[[138 129 142 133 150 134 154 130 134 136 128 131 129 129 123 124]
 [143 123 148 131 131 136 108 122 132 111 126 127 128 129 126 139]
 [139 127 144 128 140 143 146 131 135 125 131 128 125 131 125 125]
 [123 144 123 111 142 111 128 142 128 132 129 104 127 133 133 128]
 [148 128 152 136 152 122 117 124 133 122 120 123 135 128 124 139]]
=>
[[148 128 152 136 152 122 117 124 133 122 120 123 135 128 124 139]
 [123 144 123 111 142 111 128 142 128 132 129 104 127 133 133 128]
 [139 127 144 128 140 143 146 131 135 125 131 128 125 131 125 125]
 [143 123 148 131 131 136 108 122 132 111 126 127 128 129 126 139]
 [138 129 142 133 150 134 154 130 134 136 128 131 129 129 123 124]]

[[133 123 115 125 141 116 129 127 130 132 135 125]
 [137 124 129 130 130 121 133 124 143 124 140 120]
 [130 127 135 126 133 128 132 127 132 127 133 122]
 [127 131 136 127 117 148 122 131 121 127 113 134]
 [129 132 138 133 106 135 126 127 133 124 123 131]
 [120 136 136 124 119 141 122 127 114 133 116 134]
 [121 130 131 149 126 103 142 130 150 109 149 124]]
=>
[[121 130 131 149 126 103 142 130 150 109 149 124]
 [120 136 136 124 119 141 122 127 114 133 116 134]
 [129 132 138 133 106 135 126 127 133 124 123 131]
 [127 131 136 127 117 148 122 131 121 127 113 134]
 [130 127 135 126 133 128 132 127 132 127 133 122]
 [137 124 129 130 130 121 133 124 143 124 140 120]
 [133 123 115 125 141 116 129 127 130 132 135 125]]

[[112 114 135 135 135 135 111 111 135 135 135 132]
 [116 125 149 149 149 149 112 112 149 149 149 120]]
=>
[[116 125 149 149 149 149 112 112 149 149 149 120]
 [112 114 135 135 135 135 111 111 135 135 135 132]]

[[123 119 125]
 [122 129 146]
 [120 125 142]
 [120 108 110]
 [120 106 125]
 [134 133 118]
 [129 106 127]
 [131 134 146]
 [132 131 124]
 [134 127 110]]
=>
[[134 127 110]
 [132 131 124]
 [131 134 146]
 [129 106 127]
 [134 133 118]
 [120 106 125]
 [120 108 110]
 [120 125 142]
 [122 129 146]
 [123 119 125]]

[[144 144 144 144 144 144 127 129 146]
 [113 112 112 112 112 113 129 127 111]
 [109 108 108 108 108 108 128 128 105]
 [151 152 152 152 152 152 126 130 155]
 [123 123 122 123 122 121 143 113 120]
 [140 140 141 140 141 142 115 141 143]]
=>
[[140 140 141 140 141 142 115 141 143]
 [123 123 122 123 122 121 143 113 120]
 [151 152 152 152 152 152 126 130 155]
 [109 108 108 108 108 108 128 128 105]
 [113 112 112 112 112 113 129 127 111]
 [144 144 144 144 144 144 127 129 146]]

[[135 135 135 119]
 [136 136 136 120]
 [135 135 135 122]
 [134 134 134 119]
 [141 141 141 116]
 [128 128 128 116]
 [149 149 149 118]
 [135 135 135 121]]
=>
[[135 135 135 121]
 [149 149 149 118]
 [128 128 128 116]
 [141 141 141 116]
 [134 134 134 119]
 [135 135 135 122]
 [136 136 136 120]
 [135 135 135 119]]
---
[[113 131]
 [150 103]
 [152 134]
 [156 128]
 [104 116]]
=>
[[156 128]
 [152 134]
 [150 103]
 [113 131]
 [104 116]]

[[116 110 108]
 [141 144 150]]
=>
[[141 144 150]
 [116 110 108]]

[[134 128 121 131 114 126]
 [153 129 138 144 112 136]
 [132 120 121 129 135 130]
 [123 128 135 135 148 137]]
=>
[[153 129 138 144 112 136]
 [134 128 121 131 114 126]
 [132 120 121 129 135 130]
 [123 128 135 135 148 137]]

[[128 110 129 126 129 129 127]
 [131 138 128 128 122 133 133]
 [124 135 127 123 127 128 124]
 [123 141 125 122 126 126 123]
 [121 153 127 120 122 131 125]
 [122 134 130 122 128 130 124]]
=>
[[131 138 128 128 122 133 133]
 [128 110 129 126 129 129 127]
 [124 135 127 123 127 128 124]
 [123 141 125 122 126 126 123]
 [122 134 130 122 128 130 124]
 [121 153 127 120 122 131 125]]

[[119 128 117 132 117 128 128 121 128 128 128 119 120 109 128]
 [136 138 126 113 112 137 126 130 131 147 128 112 154 135 132]
 [121 122 133 147 147 118 129 128 124 105 128 128 128 125 119]
 [122 122 131 142 143 119 128 127 125 110 128 142 108 125 122]
 [134 135 125 114 128 136 127 128 131 147 128 113 150 132 134]]
=>
[[136 138 126 113 112 137 126 130 131 147 128 112 154 135 132]
 [134 135 125 114 128 136 127 128 131 147 128 113 150 132 134]
 [122 122 131 142 143 119 128 127 125 110 128 142 108 125 122]
 [121 122 133 147 147 118 129 128 124 105 128 128 128 125 119]
 [119 128 117 132 117 128 128 121 128 128 128 119 120 109 128]]

[[121 121 130 131 125]
 [131 121 125 117 141]
 [130 128 130 127 125]
 [101 139 134 146 123]
 [133 115 116 125 132]
 [134 117 132 118 135]
 [154 116 131 122 123]
 [136 139 112 134 132]]
=>
[[154 116 131 122 123]
 [136 139 112 134 132]
 [134 117 132 118 135]
 [133 115 116 125 132]
 [131 121 125 117 141]
 [130 128 130 127 125]
 [121 121 130 131 125]
 [101 139 134 146 123]]

[[146 110 122 129 119 149 106 148 100]
 [151 104 112 140 123 122 110 103 103]
 [142 106 105 150 138 133 148 101 132]
 [143 121 118 131 100 145 116 108 119]
 [147 118 108 126 150 146 106 138 110]]
=>
[[151 104 112 140 123 122 110 103 103]
 [147 118 108 126 150 146 106 138 110]
 [146 110 122 129 119 149 106 148 100]
 [143 121 118 131 100 145 116 108 119]
 [142 106 105 150 138 133 148 101 132]]

[[118 128 127 129 128 129 119 129]
 [131 128 116 104 128 133 130 105]]
=>
[[131 128 116 104 128 133 130 105]
 [118 128 127 129 128 129 119 129]]

[[118 117 127 138 117 139 150 151 118 149 139 150 131]
 [150 151 138 106 151 105 116 117 150 118 105 117 130]
 [151 152 139 105 151 104 117 118 151 119 104 118 131]
 [117 116 127 139 117 139 150 150 117 149 139 150 131]
 [124 123 119 133 123 133 137 138 125 136 133 138 127]]
=>
[[151 152 139 105 151 104 117 118 151 119 104 118 131]
 [150 151 138 106 151 105 116 117 150 118 105 117 130]
 [124 123 119 133 123 133 137 138 125 136 133 138 127]
 [118 117 127 138 117 139 150 151 118 149 139 150 131]
 [117 116 127 139 117 139 150 150 117 149 139 150 131]]
